128 stands for zero in the data rows.
Here are some points:
[140 101  62 112 105 105  91 149 149 150 187  39]
[121 139  71 119 121  39 108 116  92 126 128 138]
[ 99 102  66  21 135 160 151 154 174 137 123  55]
[ 93 127 144 150  92 160 135 115 205 119 162 168]
[145 108 164 121  51  49  74 137 154 162 100 116]
[113 118 132  97 126 145 117 140 144 135 114  88]
[159  83  83 105 204 255 118  91 158 181 196  43]
[115  87  85  97 132  81 120 123 144 121 114  43]
[144 139 119 222 139  97 176 124 115 102 124 217]
[117 181 118 110 150 123 134 206 101 124 122 119]
[163  69 108 122 133 127 125 117 139 134 117  52]
[107  85  73  97 143  84 109 112 129 129 188  68]
[102 119  88 121 162 104 150 127  93 112 143 225]
[ 96 175 128 124 111  62 149 187 101  60  88 147]
[137 154 151 119 106  81 144 120 111 115  82 185]
[106 161 159 148 134 132 172  96 121 139 156 175]
[129 118 110 100  98  58 141 164 105 120 146  88]
[141 169 131 130  82 107 138 139 112  93 142 137]
[121 173 188 136 121 160 134 112 140 110  96 175]
[162 149 177 200 125 195 167 147 124 127  66 216]
Here are 12 more points, each followed by its number:
[127 129 125 115 132 127 150 160 122 135 115 103] 0
[103 126 166 130 120 255 106  49 255 154 147 120] 1
[ 48 111 132  98 120 147 157 156 186 144 117 155] 2
[101 107 198 170 141  77 151 127  93 126 115 203] 3
[156 154 184 177 140 123 107 109  62 114 118 149] 4
[128 185 205 208 154 189 185 133 137 119  97 207] 5
[151 107 115 147 123 231  68 105 109 154 172  64] 6
[140  99 110 119 160 103 125 135  94 104 120  80] 7
[116  98 117  82  78  92  81 170  95 193 156  61] 8
[139 113 124 155 130  90 104 164  53 110 136 154] 9
[157 141 175 176 101 101 100 147  63  90  95 173] 10
[129 119  97 142 152  67 108 132  63  96 130  65] 11
Which three of these numbered points are nearest to each point below, looking only along the 5 directions in which the first points spread most? Their numbers follow each, nearest first.
[191 168 145 191 138 226 190 134 130 112  89 200] > 5 4 3
[166 110 147 118 154 116  89 150 145 111 134 126] > 0 7 9
[123 135 109 191 191 255 139 112 143 155 185 109] > 6 1 0
[123 201 203 194  94 198 125 130 173 124  89 212] > 5 3 4
[119 191 139 163 116 108 174 145 119  82 110 204] > 3 10 4
[152 145 160 105  70  86 125 126 170 137  74  24] > 8 0 7
[ 97 151 163  95 129  84 108 141 134  80  81 139] > 0 2 9
